|  29 | -30 |   6 |  52 |   6 |  28 |  57 | yields 57
|  -5 | -68 | -25 |  14 |  12 | yields 12
| -24 |  10 |  39 |   4 | -54 | yields -54
| -14 |  53 | -15 |  27 |  31 | yields 31
| -13 |  51 | -70 | -13 | yields -13
| -31 |  -8 |  -7 |  56 | -28 | -56 | yields -56
| -23 |  26 |  56 |  67 | yields 67
| -56 | -19 | -10 | -12 |  52 | -21 | -17 | yields -17
|  69 |  23 | -20 |  30 | yields 30
| -44 |  -1 |  21 | -21 | -74 |  30 | yields 30
---
[[7242, 6724, 5932, 3102], [7150, 5040, 5841, 3518], [5108, 6219, 4160, 9407]] ==> 4160
[[-160, -891, -450, 175, -41], [-97, -728, -620, 206, -46], [-150, -777, 989, 62, 210]] ==> 989
[[2582, 5021, 4679, 4691, 8243, 5959, 8744], [6879, 5136, 6403, 7245, 9143, 5685, 4646], [5497, 7527, 6001, 4139, 6851, 6834, 3393]] ==> 6001
[[179, 195, 31, 180, 109], [195, 207, 54, 206, 101], [86, 82, 210, 70, 195]] ==> 210
[[640, 306, 682, 586, 554, 258, 564], [373, 661, 418, 315, 524, 453, 358], [591, 893, 157, 130, 223, 771, 132]] ==> 157
[[4681, 4623, 5689, 3245, 4540, 3018, 3450], [8051, 3420, 2239, 4155, 5446, 4453, 4679], [4259, 5300, 4735, 6738, 6433, 5962, 5878]] ==> 4735
[[654, -135, 389, -512, 104, 370, -283], [-464, 438, 180, -320, -374, -207, 258], [146, -246, -111, 10, 21, -50, -334]] ==> -111
[[85, 24, 26, 62, 37, 45, 32], [74, 36, 34, 66, 47, 57, 55], [83, 38, 32, 68, 37, 35, 36]] ==> 32
[[5972, 7947, 7739, 5509, 4300, 6165], [3316, 4478, 2474, 6179, 3140, 6751], [4218, 5196, 8836, 7381, 3760, 4521]] ==> 8836
---
[[  68.68  105.92  -27.49 -101.63   25.71   42.82]
 [-119.64 -109.54  -28.24   -0.40  -98.12  -54.52]
 [ 134.78  110.77  -74.20 -167.58  -22.40  -47.34]]
68.68, -47.34

[[ -6.904  -0.960   8.386 -17.756   2.051]
 [ -7.250  17.298  -4.854  -7.615  -8.409]
 [-20.364  -1.300 -13.481  13.781   4.571]]
-6.904, 4.571

[ 0.083  0.103 -0.029  0.130 -0.178]
0.083, -0.178

[  15.6   81.3  -24.7 -154.8  -18.5  151.5    4.3]
15.6, 4.3

[ -30.76  115.20 -183.15  -63.96   44.20  106.18    7.77]
-30.76, 7.77

[-117.305  -24.491  123.430 -125.100   13.693  -20.595]
-117.305, -20.595

[ 19.70 -14.83 -13.10  17.77 -14.05  -1.73]
19.70, -1.73

[[-0.65  0.01 -1.64 -0.79 -1.19 -0.45 -0.22]
 [-1.81 -1.77 -1.68  0.29  0.15 -0.09  1.92]
 [ 0.65  0.86 -1.73 -2.27 -1.97 -0.19 -0.28]]
-0.65, -0.28

[[  1.00   2.94   9.21  -5.85 -15.56 -11.90  20.15]
 [ -5.14  12.57  -1.37 -12.90   9.31   3.07  21.87]
 [  1.53   8.30   4.86   0.14  -2.23  -1.87  12.87]]
1.00, 12.87
---
497,379,540,657,686
454,854,864,189,548
249,241,594,832,604
ans = 249

597,454,168,558,859 ans = 558

10,-4,-14,-26,27,17,-16 ans = -14

818,-195,700,542,-67,-552 ans = -67

1,7,8,5 ans = 7

119,176,107,131,192
207,164,190,55,135
217,196,242,79,154
ans = 107

384,488,475,879,214,936,242 ans = 384

-651,869,347,891 ans = 869

791,444,453,215,743,841 ans = 453

164,243,147,40,386,249
133,200,475,256,398,240
212,243,297,67,853,196
ans = 133
---
|  -9 | -14 | -11 |   9 |  11 |  11 |  11 |
| -47 | -54 | -46 |  41 |  57 |  45 |  49 |
|  25 |  39 |  21 | -23 | -39 | -27 | -32 |
-> -27

|  10 | -24 | -35 |  13 |  64 |  13 |
|  13 | -16 |  -4 | -11 |  23 |  -9 |
|  67 | -18 | -31 |  70 |  46 | -20 |
-> 46

| -18 | -11 | -17 | -31 | -34 |
|  -4 |  55 |  38 | -27 | -30 |
|  19 |  62 |  37 | -31 | -58 |
-> -31

|  13 | -17 | -31 | -20 | -24 |  22 | -14 |
|   7 | -10 | -15 | -12 | -13 |  15 |  -6 |
|  45 | -48 | -75 | -56 | -64 |  55 | -39 |
-> 55

| -41 | -17 | -68 | -19 |  21 |
|  66 | -22 |  45 |   1 |  19 |
|  20 |  16 | -65 | -22 | -26 |
-> -22

| -56 |  33 | -22 | -41 |  16 |  -6 |  15 |
| -30 |  59 | -19 | -29 |  34 |   7 |  21 |
| -57 |  36 |  16 |  32 |  22 |  -8 |  11 |
-> -8

|   0 |  10 |  12 |  32 |  32 |  38 |
| -38 |  -9 | -26 |  29 |  25 |   0 |
|   1 |  61 |  29 |  34 |  12 |  44 |
-> 12

|   6 |   4 |  -7 |  -3 |  32 |  10 |
|  -2 |   1 |  -4 |  -1 |   8 |   4 |
| -10 |  -6 | -55 | -21 |   1 | -37 |
-> 1

|   0 |   2 |  -1 |  -1 |   0 |
|  -7 |  24 |  13 | -10 |  70 |
|  -2 |   9 | -21 |   8 | -37 |
-> 8
---
0,6,7,2,0,8,9 gives 7

97,43,94,123
73,66,76,71
34,81,54,217
gives 97

130,12,143,39,55
808,-591,-988,-285,-759
gives 130

787,411,355,705,20,601,317 gives 601

20,423,706,805,729 gives 706

6,8,1,3,1,2 gives 3
---
array([[5, 4, 5, 2, 2, 3],
       [7, 3, 4, 2, 3, 3],
       [7, 3, 3, 2, 4, 4]]) value 2

array([[1282, 4095, 1975, 1104],
       [6305, 6451, 8417, 8804],
       [7053, 7416, 2258, 3411]]) value 1975

array([[ 30, -35,   8,  14,   6, -13, -11],
       [-12, -41,  32, -16,  23,  34,  -4],
       [ 42,  18, -31, -15,  20,  14,  50]]) value -13

array([[7146, 4741, 6071, 5216, 6103, 4242, 3837],
       [7529, 6835, 4786, 7380, 3849, 5153, 6132],
       [7912, 7999, 3662, 8167, 1595, 5153, 7854]]) value 4242

array([[55, 19, 83, 23],
       [38, 51, 97, 88],
       [72, 94, 27, 10]]) value 83

array([[3149, 7236, 6613, 9318, 8288, 6903, 6133],
       [6623, 7503, 7362, 6928, 7882, 6097, 2617],
       [5179, 7729, 8872, 5927, 7531, 6350, 5860]]) value 6903

array([[5, 7, 3, 8, 3, 7],
       [4, 4, 3, 3, 4, 6],
       [6, 1, 8, 3, 4, 0]]) value 3

array([[7847, 4341, 2628, 6754, 8589],
       [4293, 1236, 5929, 6807, 7482],
       [5407, 4917, 4489, 6273, 5399]]) value 6754
